In the rows, 100 means zero.
One turn moves each row of this set onto another row. After a few examples, where does it send each row asked below?
Q: 112,89,84,82,65,99,80,78,104,92,140,92,52,81,79,137,65,105,145,114,97,95,118,102,102,104,85,77,86,110,100,106,105,150,76,104,88,122,68,98,118,154,96,91,95,137,115,83,116,83,140,122
W: 108,83,123,137,93,70,108,107,87,125,80,106,60,87,93,89,93,92,91,78,103,76,102,83,114,90,38,91,87,90,89,110,111,53,102,87,102,98,127,92,148,106,104,110,100,84,86,76,139,76,106,73
S: 100,85,77,132,90,89,86,110,78,64,118,73,102,112,86,117,75,123,136,100,119,123,122,124,110,95,91,70,65,84,135,126,100,128,76,66,122,131,82,95,96,110,90,103,98,92,63,107,86,67,125,131
B: 96,86,106,95,99,49,108,114,116,118,76,111,78,120,89,65,107,118,98,100,109,64,84,62,96,109,87,99,81,115,92,108,98,39,107,102,147,114,110,83,123,102,102,128,99,103,95,107,112,73,102,82
C: 127,104,114,117,83,138,76,77,155,65,77,95,116,70,118,85,70,84,99,95,67,71,84,94,83,108,81,99,147,81,95,90,81,100,131,130,109,109,120,81,129,93,85,97,111,90,85,99,129,102,89,96
A: 132,103,106,96,101,45,116,133,86,146,104,128,99,82,91,75,98,103,81,115,86,66,103,57,108,87,53,107,96,104,65,96,111,91,94,92,98,106,122,106,120,118,109,124,87,118,95,116,126,96,101,85
T: 62,85,82,84,94,111,110,76,132,119,93,108,79,61,145,83,116,91,81,68,138,100,104,108,95,94,91,139,91,127,110,87,99,116,100,110,147,71,108,79,85,89,90,86,107,105,122,123,72,99,76,113
N: 120,122,107,74,104,98,94,84,89,62,118,97,123,84,68,117,114,119,131,89,119,95,114,114,124,120,121,137,65,126,100,103,110,135,76,79,107,130,91,106,113,92,148,148,85,124,93,71,107,104,89,132
P: 102,100,101,89,71,121,96,69,119,84,133,89,46,78,79,139,76,101,140,109,101,89,100,96,123,100,71,87,68,117,83,105,109,135,64,93,89,100,58,107,123,164,96,110,100,128,117,81,125,94,119,133
E: 144,117,105,92,93,128,99,116,137,67,108,95,132,68,127,74,100,77,83,103,93,107,77,77,97,79,81,93,116,78,79,88,101,103,112,135,120,114,122,100,128,75,58,90,118,101,68,100,125,132,95,119
V: 119,104,106,93,94,113,99,95,164,85,82,99,122,84,112,87,78,107,83,98,76,95,63,104,90,111,98,101,133,100,84,97,101,90,119,117,109,117,112,111,116,52,47,91,114,91,94,132,115,90,128,123
U: 89,95,78,117,97,131,123,106,121,133,113,144,111,73,155,93,112,93,97,120,128,92,130,90,107,82,85,140,99,129,110,96,96,133,97,119,96,68,95,85,98,106,94,82,106,90,125,116,86,115,65,104
J: 88,90,94,135,101,88,90,106,97,63,106,71,97,118,84,107,80,120,132,100,121,106,106,115,126,100,87,78,80,94,122,130,94,134,68,57,135,110,59,99,89,127,101,119,101,69,54,118,91,81,108,145
R: 94,62,81,119,116,128,105,77,119,111,97,118,82,60,134,113,105,90,112,75,126,99,142,113,108,98,87,150,95,105,83,92,85,108,99,91,106,58,123,73,98,90,91,79,138,66,120,121,96,98,73,102
Y: 132,109,92,74,82,94,81,86,79,56,128,88,106,94,66,106,108,114,150,95,112,111,136,113,100,114,125,118,65,122,114,88,107,124,87,91,113,136,101,85,114,91,139,134,80,135,94,61,91,103,103,121

B turns into A
Y turns into Q
N turns into P
Now these:
C turns into V
R turns into T

One turn moves each row of this set onto another row. After a few examples, where does it send each row asked below?
kek: 117,111,119,129,42,140,117,147,61,115,146,74,127,111,78,64,74
ref: 115,109,99,124,89,135,86,136,103,99,150,35,125,136,70,75,83
nelem: 135,139,136,139,61,130,109,163,83,77,118,84,81,121,70,85,124
reka: 123,82,94,132,69,71,100,151,94,106,133,49,82,133,68,85,126
kemu: 121,59,115,114,70,126,93,149,106,108,152,51,116,123,60,75,112
pota: 119,124,83,133,97,91,89,141,91,88,123,39,89,151,82,97,103
nudup: 128,101,144,156,54,111,141,154,81,110,107,86,88,96,72,79,138
pap: 127,30,117,113,80,127,112,130,81,135,126,67,111,99,85,86,104
vop: 107,109,113,131,55,171,101,145,55,108,133,63,121,117,103,107,82
Paret: 103,86,125,134,93,185,114,132,77,122,125,67,108,108,90,128,89
dev: 87,115,117,161,81,96,112,116,81,132,101,37,51,85,102,93,115
tokud: 109,75,138,136,107,164,137,124,96,135,133,78,107,97,54,100,86
Gelu: 116,108,139,117,97,98,111,146,89,79,85,75,49,111,86,72,112
Buda: 134,54,99,127,85,72,115,126,78,139,119,67,68,107,75,93,117
Givov: 126,61,103,120,105,139,114,105,64,143,107,59,118,99,108,93,71
Pud: 106,131,114,139,80,107,83,109,75,127,126,48,30,88,91,90,98
Dig: 130,138,121,161,98,150,116,102,66,142,118,74,64,82,88,115,93
poz: 123,128,129,111,89,108,81,128,80,95,118,72,27,104,79,77,98
dufiv: 125,101,134,169,77,122,145,119,70,149,105,80,77,70,82,97,119
resif: 120,110,91,127,108,145,98,111,78,121,124,40,127,121,100,85,57
posol: 119,90,136,133,73,137,138,136,87,131,146,81,118,99,47,59,78
Dedi: 136,162,123,141,88,154,93,130,74,96,126,76,67,112,81,107,96
sutu: 129,121,80,129,128,106,97,112,76,111,103,49,79,135,99,112,78
rozi: 93,99,133,149,92,91,131,137,89,103,72,54,64,99,98,82,124
sinu: 137,75,92,127,122,93,114,103,67,143,100,67,67,106,95,108,86

Gelu turns into Pud
Givov turns into kemu
kek turns into Paret
Now these:
nudup turns into Dedi
sutu turns into Buda

One turn moves each row of this set onto another row. After a few examples, where does it send each row asked below?
rozil: 63,72,126,63,103,44,156,87,84,94,84,111,103,120,73,101,36,84,159,138,136,112,115,129,103,127,58,138,117,127,107,120,150
zud: 95,120,116,92,85,71,97,58,67,71,125,119,124,69,82,111,82,149,123,166,77,52,88,110,120,129,89,116,122,110,122,99,134
supu: 50,121,133,95,98,92,96,78,112,71,82,133,115,72,72,92,83,99,106,55,104,95,99,91,123,114,71,119,95,122,93,64,135
dom: 47,111,105,106,85,67,104,59,86,73,56,138,116,58,83,103,83,109,136,61,98,98,77,70,107,131,37,153,113,129,110,76,126
kizi: 26,161,88,88,78,58,139,68,31,68,74,95,87,85,38,102,76,109,108,108,95,53,74,133,87,143,51,104,122,125,132,115,117
Turi: 88,107,108,100,93,44,104,66,72,80,126,107,109,84,90,117,109,135,139,169,107,38,90,111,104,129,76,100,132,115,126,103,145
kas: 70,83,129,59,91,67,153,78,76,85,80,125,115,101,66,99,12,98,145,136,106,125,109,128,117,130,64,159,111,123,106,119,136
Zep: 97,116,107,102,81,63,107,55,64,74,123,122,112,66,83,121,95,139,126,167,79,51,79,111,114,136,79,117,131,116,130,104,127
matog: 104,119,80,76,75,43,150,76,103,102,43,117,111,84,79,75,49,107,97,126,114,115,135,115,118,124,27,101,110,95,121,63,113
pemu: 89,135,77,76,90,50,140,62,111,87,42,112,102,114,65,97,62,131,115,131,119,126,140,103,131,109,38,86,124,103,106,49,108
Mipu: 86,111,118,90,96,53,94,69,76,78,127,103,122,87,89,107,96,144,137,169,105,39,98,109,111,122,86,99,124,110,118,97,152
fub: 102,115,80,77,79,34,150,81,105,105,44,111,108,92,81,75,57,103,101,127,126,110,138,115,113,122,26,94,111,96,122,64,120
las: 27,171,99,78,77,78,128,66,37,60,76,99,100,83,31,95,58,123,99,106,81,60,79,133,102,135,65,107,112,120,124,107,116
pubi: 73,77,116,77,91,54,170,75,75,91,84,130,87,104,66,118,41,75,144,136,115,122,96,135,107,140,55,147,125,135,117,128,124
Pezer: 67,100,124,71,98,83,158,65,85,73,90,134,90,118,48,129,35,99,140,135,100,140,102,129,130,127,78,139,126,136,100,113,114
kazup: 38,104,113,95,97,54,95,72,95,77,55,120,126,75,89,90,84,115,150,64,120,87,94,67,102,118,40,141,107,124,103,71,149
nabul: 15,162,110,64,92,62,114,82,48,65,77,77,114,105,40,77,58,131,116,109,109,45,101,127,95,120,68,93,104,113,112,98,147
keve: 95,113,107,106,89,56,110,60,70,77,129,116,101,77,84,126,111,129,127,167,93,45,82,115,109,135,81,101,135,118,130,105,132
pof: 43,111,130,102,107,71,101,86,119,79,85,123,100,88,78,99,107,84,117,58,130,84,102,95,110,112,64,100,103,126,96,68,145
Kote: 92,136,74,82,86,54,144,59,108,87,41,119,95,108,63,105,65,128,110,129,112,131,133,106,132,116,37,89,126,107,111,52,99
Vad: 89,114,118,86,90,60,91,63,71,74,122,108,132,77,88,103,81,153,136,168,90,44,95,105,114,124,85,115,120,107,120,97,148
nus: 58,88,123,75,110,59,160,74,92,80,92,120,77,137,55,133,59,87,154,138,130,126,108,132,117,123,72,119,133,139,100,114,129
Fut: 105,117,75,81,75,38,155,76,102,104,44,119,101,86,80,83,61,100,97,126,119,113,132,117,114,127,23,97,115,99,125,66,109
pemo: 89,133,73,83,90,45,146,63,110,89,43,113,91,116,65,105,73,123,115,131,122,126,136,105,128,114,36,81,128,108,110,54,105
toku: 56,94,135,57,111,72,143,76,94,76,89,114,105,135,55,112,29,108,155,137,121,128,121,125,128,113,81,130,119,129,89,105,141
Zosan: 41,102,102,112,94,46,111,67,93,81,59,127,101,75,87,110,109,95,147,65,124,88,80,74,93,130,31,133,120,133,114,79,135
fep: 22,165,103,66,81,70,117,72,36,63,70,87,120,86,38,77,44,135,112,107,90,53,90,125,97,130,62,115,104,112,119,103,134
mopuv: 13,152,99,74,93,42,124,83,43,73,75,73,101,107,46,84,75,116,127,111,123,38,96,129,81,128,54,90,113,118,121,106,148
Mada: 52,119,121,112,95,84,112,74,109,75,85,142,89,71,70,112,108,78,102,56,107,95,85,98,115,124,63,111,109,131,105,74,121
pib: 19,159,94,86,89,50,136,76,44,70,82,85,81,104,38,103,90,105,113,109,116,45,85,137,86,134,56,83,122,125,125,110,130

Mipu turns into Turi
pof turns into Zosan
fub turns into pemo
Now these:
mopuv turns into pib
Pezer turns into kas

